Each path below is one point turned by a fixed rotation once a step. After each direction that follows a path, write how fast that rotation turns it, in degrees a step (0 if it stays still).
Each turn is a multiple of 5 degrees from 10 to 175, or 0.
Each row of a path follows its step; steps can be skipped.
Path 1:
step 0: [ 0.76  1.29 -2.28 -0.27  0.46 -0.49 -0.62 -1.78 -2.18 -2.38  1.97 -0.79
 -0.85 -1.93 -1.38  1.90  0.36  2.45  1.62 -0.76 -1.73  0.43 -1.32 -1.71
 -0.38  1.90 -0.09 -1.39 -0.21 -1.11  0.52 -1.27 -3.32 -1.36 -0.35  1.66
  1.00  0.18 -0.97 -0.12 -0.37  3.20 -0.90 -0.76  0.54 -5.10 -3.04  0.55
 -4.41  2.62  0.81 -0.76 -2.03  0.51  0.04  1.30 -1.51 -0.78 -1.53 -0.79
  0.46 -0.18 -0.15  3.70  1.95  0.57  4.38  0.74  3.32]
step 1: [ 0.78 -0.58 -1.75  2.57 -2.25 -1.09 -0.46  0.99  1.62  0.46 -0.66 -0.12
 -3.01  0.76 -0.85 -0.59  2.28  1.27 -0.69 -3.34 -0.61 -1.03  1.16 -0.51
  1.40 -0.44  2.19  0.33  2.76 -1.28  2.30 -0.28  0.91 -0.74 -2.88 -1.17
  0.52  1.64  0.03 -0.02  2.15  0.58  1.28  2.34  0.02  0.07 -0.67  0.51
 -2.42  0.51  5.30  1.25 -1.54  0.26 -0.70  2.11 -4.64 -1.65  1.53  0.98
 -0.40  4.06 -0.71  0.96  0.83 -1.19  3.64 -1.97 -1.91]
step 2: [-0.42  0.75  0.24  2.21 -1.29 -2.20 -0.97 -1.59  0.77 -1.17  3.32  4.16
 -0.13  0.91  0.28  0.00  1.98 -0.02  0.59 -1.97 -3.58  0.21 -1.18 -1.12
  1.70  2.24  0.47 -1.81  4.36 -1.12 -2.36 -0.45  0.67  1.16  2.39 -0.85
 -2.55 -0.19 -0.30  0.28  0.84  0.95 -1.15  1.04  2.80 -1.77 -0.88 -1.42
 -0.80  0.22  2.09 -2.98 -0.62  0.10 -1.69  2.08  0.42 -0.17 -1.13 -1.80
  0.80  0.46  4.83  2.78 -0.57 -0.40  1.54 -1.33  3.29]
step 3: [-0.74 -1.64  0.07 -0.40 -0.26  1.54  4.23  0.78  1.33 -0.67  1.37 -1.71
 -1.69  1.62 -0.59  2.95  3.71 -0.11 -0.12 -1.33 -1.92 -1.28  4.57 -2.10
  2.10  0.16  0.73 -0.34 -0.17 -3.42 -0.16 -0.81  0.76 -0.74 -0.54 -1.78
 -0.29  0.73  1.01  0.19  0.93  0.10  1.50 -0.47  0.92 -0.75 -1.37  2.66
 -4.49 -0.38  2.00 -2.99 -1.80 -1.33 -0.07 -0.16 -0.16  0.87 -0.88  1.62
  2.13  1.52  3.10  0.28  1.51  4.09  0.64 -0.21 -1.92]
step 5: [-0.03  2.08 -2.26  0.53 -1.15  0.31  0.75  0.00  0.53 -2.55  0.63 -1.83
 -1.33 -1.38 -0.43  1.92 -0.25 -0.06  2.28 -2.88 -1.75  0.31 -2.17 -3.85
  0.85 -2.57  0.91  0.06 -0.43 -0.92  2.05  0.83 -1.61  2.12  0.20 -1.75
  1.18  0.10  1.38 -0.76 -0.56 -0.35  0.47 -3.72 -0.05 -3.05  0.47  2.45
 -5.65  0.99  3.38 -0.72 -1.60  2.25  0.09  0.42  1.02  0.69  0.68 -1.09
  1.58  1.20 -0.02  2.11  0.25  0.24  0.70 -5.04 -0.15]
step 11: [ 0.31  0.27  1.08  2.50  0.31 -2.82 -1.71  1.26 -0.73  0.54  1.49 -1.77
  0.23  0.87 -1.20  1.60  3.36  0.23  0.96 -3.73 -0.20 -1.76 -0.85 -2.75
  0.34 -0.42  0.57  0.41  1.00 -2.01 -2.83 -0.64 -2.04 -0.97  1.81 -1.69
 -0.10  0.35  1.00  1.29  0.69  1.18 -0.15 -0.49  0.04 -2.30 -1.44  0.61
 -1.93 -0.81  4.53 -1.32 -1.79  0.55 -1.18  4.88  1.34 -0.49 -2.07  3.55
 -0.30 -0.38  1.22 -2.62  3.17  1.53  1.71 -2.85 -0.18]
step 12: [-0.67 -0.36 -2.17  0.66 -1.60  2.04  0.52 -0.94  1.17  1.15  0.40 -0.90
  1.14 -2.11  0.44  1.84 -0.58  0.46  0.73 -0.08 -2.00  0.06 -1.46 -2.09
  2.33  3.08  0.76 -0.28  3.93 -0.04  2.46 -3.29 -1.94 -1.05 -0.94  0.63
  0.31 -0.35  0.65  0.92  0.94  0.96  0.74 -0.09  4.70 -2.88  1.63  0.45
 -3.07  1.41  1.79 -2.66 -3.43 -1.67 -0.11  1.28 -3.16  1.02 -0.85  2.01
 -1.07  1.02  3.67  0.99 -0.03  0.64  1.82  2.91 -0.12]
step 16: [-1.47  0.32 -0.76 -1.33  1.31  2.32  1.52 -1.63  1.44 -1.80  3.00 -0.80
  0.94 -2.94 -3.49  1.30  3.43  0.13  0.73 -1.90 -0.33 -1.05 -0.34 -2.22
  1.81  0.62  0.71  0.87 -0.74 -4.08 -0.75  0.47 -1.65 -1.27 -1.61  0.13
 -0.86  3.54  1.68 -0.07 -2.23  2.73 -0.61 -0.18  1.27 -0.16 -0.60 -1.30
 -2.62  2.83  1.01 -0.09 -1.53 -1.07 -1.89  3.89 -0.15 -1.87  0.69  0.87
 -0.06  1.38  0.64 -1.73  2.18 -1.02  3.66 -1.24  1.29]
step 17: [ 3.46  0.54 -2.48  2.71 -0.26 -0.22 -1.40  0.08  0.48  0.74  0.82 -0.98
  1.96  1.58 -0.84  1.36  1.53  4.38  0.63 -1.37 -1.66 -1.28 -2.25 -2.13
  0.96 -0.11 -1.15 -2.27  1.61  1.02  0.82  0.65 -1.40  1.35 -0.53  1.20
 -0.85 -0.32 -1.49  0.26 -0.14  0.04  1.99  1.68  0.47 -4.60  0.19 -1.28
 -4.70  2.88  2.72  0.05 -1.73  0.59  0.09  1.15 -2.82  2.05  1.10  0.62
  0.00  3.19  2.13  1.18  1.47  1.09  0.11 -2.74 -1.72]
Speeds:
[-0.03 -0.19  0.48  0.26  0.57 -0.52 -0.51  0.12 -0.11  0.37  0.27  0.34
 -0.10  0.29  0.69 -0.80 -0.74  0.62  1.15  0.33  0.12  0.59  0.33 -0.12
 -0.56  0.04 -0.02  0.30  0.68 -0.78  0.37 -0.16 -0.38  0.03 -0.31  0.79
  0.50  0.29 -0.56  0.18 -0.50  0.20  0.37 -0.41 -0.13 -0.13  0.62  0.16
 -0.77 -0.11  0.25 -0.14 -0.06  0.06 -0.63  0.75 -0.22  0.78  0.77  0.28
  0.12  0.04 -0.34 -0.59  0.14 -0.30  0.36  0.14  0.22] -> 65
[-0.89 -0.40  0.26 -0.64  0.16 -0.23 -0.15  1.23  0.14 -0.64 -0.34  1.22
 -0.45  0.32 -0.20  0.41 -0.05  0.01  0.34 -0.66  0.45  0.78 -0.44 -0.04
 -0.42 -0.53  0.34 -0.24  0.54  0.05 -0.36 -0.22  0.57  0.67  0.18  0.04
 -0.51 -0.23  0.48 -0.26  0.53  0.45  0.20  0.47 -0.62  0.24  0.23  0.08
  0.33 -0.38  0.60 -0.50  0.22  0.13  0.31  0.11  0.25 -0.49  0.04  0.22
 -0.05 -0.23  0.64 -0.68 -0.24  0.26  0.18  0.00  0.40] -> 85
[ 0.34  1.05  0.37 -0.27  0.46 -0.22  0.35  0.68  0.21  0.41 -0.57  0.12
  0.32 -0.09 -0.39  0.05 -0.16 -0.38  0.32 -0.28 -0.05 -0.42  0.08 -0.19
  0.56 -0.06  0.58  0.13  0.03  0.40  0.06 -0.59 -0.86 -0.80 -0.23 -0.10
 -0.11 -0.35 -0.73  0.02  0.42  0.52 -0.95  0.18  0.10 -0.51  0.96  0.22
  0.47 -0.84  0.30  0.37  0.22  0.17 -0.55 -0.39 -0.11 -0.02 -0.43  0.59
 -0.44  0.32 -0.31 -0.03  0.53  0.04 -0.20  0.62  0.80] -> 25
[ 1.16 -0.91  0.00 -0.09  0.27 -0.27  0.24 -0.16 -0.19 -0.05 -0.09  0.54
  0.29 -0.44  0.21  0.17  0.14 -0.44  0.17  0.21 -0.09  0.11 -0.14  0.03
 -0.66  0.20  0.03  0.50  0.10 -0.32  0.06 -0.71  0.07 -0.63  0.68 -0.85
  0.13  0.46 -0.01  1.19  0.12 -0.50  0.76  0.36 -0.26 -0.30  0.70  0.00
  0.21 -0.93  0.17 -0.24 -0.55 -0.44  0.35 -0.19  0.54  0.22 -0.68  0.12
  0.28  0.62  0.61  0.35  0.00 -0.26  0.18 -0.61 -0.30] -> 45
[ 0.12 -0.27  0.44 -0.32  0.65 -0.13 -0.11  0.19 -0.52 -0.29 -0.20  0.04
 -0.46  0.24  0.49  0.74  0.16 -0.38  1.07  0.94 -0.03  0.17  0.38 -0.47
  0.99 -0.20  0.33 -0.48 -0.24 -0.13  0.56  0.06  0.48  0.15  0.56 -0.18
  0.20 -0.64  0.07  0.06 -0.23  0.23 -0.23 -0.62 -0.07 -1.20 -0.66  0.15
  0.10 -0.14 -0.11 -0.17 -0.46 -0.36  0.60 -0.34 -0.52 -0.52  0.41 -0.92
  0.13  0.74 -0.53 -0.03 -0.08  0.15 -0.31  0.14 -0.04] -> 145
[ 0.29  0.00 -0.23  0.19 -0.24 -0.82 -0.04 -0.55 -0.06 -0.19  0.16  0.13
  0.50  0.39 -0.20  0.06  0.04  0.31  0.81 -0.12 -0.11 -1.12 -0.27 -0.07
  0.34 -0.37  0.35  0.09  0.55  0.04  0.53  1.05  0.16  0.58  0.70  0.04
 -0.10  0.29  0.18  0.32  0.28 -0.18 -0.43 -0.33 -0.26 -0.17  0.28 -0.37
  0.00 -0.08  0.13  1.16  0.38  0.36 -0.79  0.24  0.77 -0.35 -0.04 -0.22
 -0.76  0.15  0.60 -0.65 -0.79  0.00 -0.50 -0.68 -0.17] -> 120
